(in the rows, 128 means zero)
Each row of Z is roughly a mix of the hidden directions of one of 3 groups.
Z:
[[ 85 126 177 114 147 151 138 149 139 135]
 [124  78 139 138 172 113 141 110 137 107]
 [143 121 146 159 181 109 129 159 118 140]
 [151 138 135 122 164 141  71 138 144 141]
 [164 164 121 112 156 107  90 136 118 113]
 [108 148 128 110 111 123 171 145 136  80]
 [146  86 101 131 154 101 128  90 142 136]
 [148 132 136 147 181 127 102 159 153 117]
 [ 98 130 138 156 163 130 123 179 144 131]
 [109 149 168 127  99 132 160 122  89 139]
 [132 101 122 171 142 108  88 114 158 128]
 [142 140  99 128 140  98 112  82  92 131]
 [121 133 166 103 115 119 110 182 146 127]
 [119 151 168 144  98 152 101 136  96 143]
 [120 119 171 117 110 152 114 172 119 102]
 [125 106 139 142 116 155 113 134 113 189]
 [144 118 140 144 129 103 155 190 128 126]
 [156 156 134 115 183 142 123 150 109 134]
 [164 128 143 107 123 138 131  97  78 148]
 [174 157 147 106 155 126 146 137  97 119]
 [136 187 107 109 134 132 154 143 107 140]
 [143 147  87 111 109 137  79 115 127 107]
 [141 113 101 114 155  93 114  94  97 109]
 [ 99 138 134 106  88 121 121 130 162  87]
 [133 131 113 144 131 140 128 190 102 154]
 [ 84 167 117 143 125 151 117 160 136 149]
 [111 129 115 105 175 106 141 129  98  94]
 [112 138 114 148 159 135 111 163 175 144]
 [113 107 143 146  97  85  99 140 156 117]
 [114 114 143 169 100 123  95  89 141 133]
 [150 136  98 116 127 170 102 124 168 113]
 [113  99  92 140 126 124 141 116 178 152]
 [147 152 133 104 169 161 135 134  97 151]
 [128 158 141 139 104 119 104  97 163  91]
 [ 95 129 177 155 165 127 135 143 119 119]
 [136 117 139 135  98 160 112 143 120 184]
 [110 135 104 123 131 114 155 135 178  90]
 [123 138 138 117 128 128 188 148  89 132]
 [135 128  75 111 155 100 134 101 108 137]
 [ 97 152 132 153 100 123 129 119 171  95]
 [138 114 111 113  83  98 152 134 160 105]
 [164 105 160 141 134 124 147  95  91 128]
 [ 99 167 161 117  87 121 150 137 129 128]
 [102 109 135 138 144 162 134  84 116 163]
 [151 159 113 119  83 127 102 157 108 113]
 [141 148 108 118  90 115  95 150 137  88]
 [107 177 172 110 117 123 115 122 147 118]
 [139 151 138  88 142 164  84 131 137 141]
 [151 109 128 110 169  98 132 112 114  87]
 [141  99 152 116 111 112 180 116 101 135]
 [120 177 107 118  92 143 118 145 101 146]
 [122 123 162 113 142 138 110 150  70 118]
 [112  77 103 106 130 113 113 137 140  92]
 [ 84 121 142 162 162 139 150 143 138 149]
 [127 135 172 134 140 154 161 164 155 129]
 [114  97  77 115 138 118 123 160 152 114]
 [174 142 147 117 163 128 144 125  93 149]
 [105 127 135 146 118 158 150 151 165 169]
 [137 133 174 148 127 153 154 148 166 140]
 [ 92 129 153 130 133 116  97 127 170  95]
 [137  96 119 108 106 100 174 128 159 131]
 [106 111 128 156  99  82 154 128 133 101]
 [136  99 118 137  93 128  89 103 132 166]
 [134 125 150 141 189 144 109 139 125 155]
 [111 117 117 123 152 138 110 167  75 120]
 [166 141 140 131  89 148 105 129 110 165]
 [176 105 103 164 144 136 125 142 130 153]
 [ 96 122 140 161 145  89 153 119 129  95]
 [120 139 159 115 122  97 113 146 150  77]
 [131 104 133 141 103 119 182  91 138 140]
 [124 151  68 101 105 115 117 128 112 123]
 [105 121 162 105 162 134 128 100  87 124]
 [129 125 120 150 151 105  86  78 120 133]
 [149  92 107 114 158 143 134 102  96 156]
 [104 157 155 111 134  86 111 131 128  90]
 [ 96 112 121 115 161 113 103 137 154  85]
 [112  89 167 149 116 126 100 120 141  96]
 [ 85 124 167 115 100 106 118 145 151 111]
 [163 144 107 109 127 153  96 104  98 152]
 [139 131 150 111  84 118 164  90 111 130]
 [119 166 155 147 125 122 124 155 178 135]
 [154 113  91 116  92 139 116 134 141 170]
 [123  94 161 118 162 119 132 140 127  81]
 [104 141  96 163 122 142 127 167 156 147]
 [ 90 109 123  93 160 140 137 121  91 142]
 [153 131  75  95 115 139 100 138 117 139]
 [151 154 102 107 115 129 102 135 158  86]
 [130  99 111 150 114 142  86 105 168 137]
 [130 177 135 167  96 148 118 141 125 145]
 [114 126 164 139 176 132 154 163 120 136]
 [123 165  96 119 163 110 149 110  97 139]
 [141 168 111  91 135 153 121 132 144  90]
 [103 129 128 117 168 144 150 152  95 163]
 [158 162 123 111 139  97 142 148  86 118]]

Here is one row of each group, with its name. Which group are the others in?
[ 96 127 137 113 153 140 151 163 108 168] | J
[136 144 153 106 156 129 103 123  88 167] | H
[147  89 127 131  92 117  90 112 148 105] | K

[162 104 122 161 160 135 112 141 126 166] | H
[159 123 134 131 137 135 133 195 144 134] | H
[116 131 147 147 141 106 138 107 161  76] | K
[145 172 166 127 101 152 131 157 123 119] | K
[ 96 143 155  97 150 173 144 120 120 138] | H
[116 117 120 144 148 169 157 141 169 105] | H
[ 95 131 110 111 145 131 105 183 113 116] | J
[154 143 113 111 134 148 172 139  86 146] | H
[155  93 103 121  96 112 151  94 125 110] | J
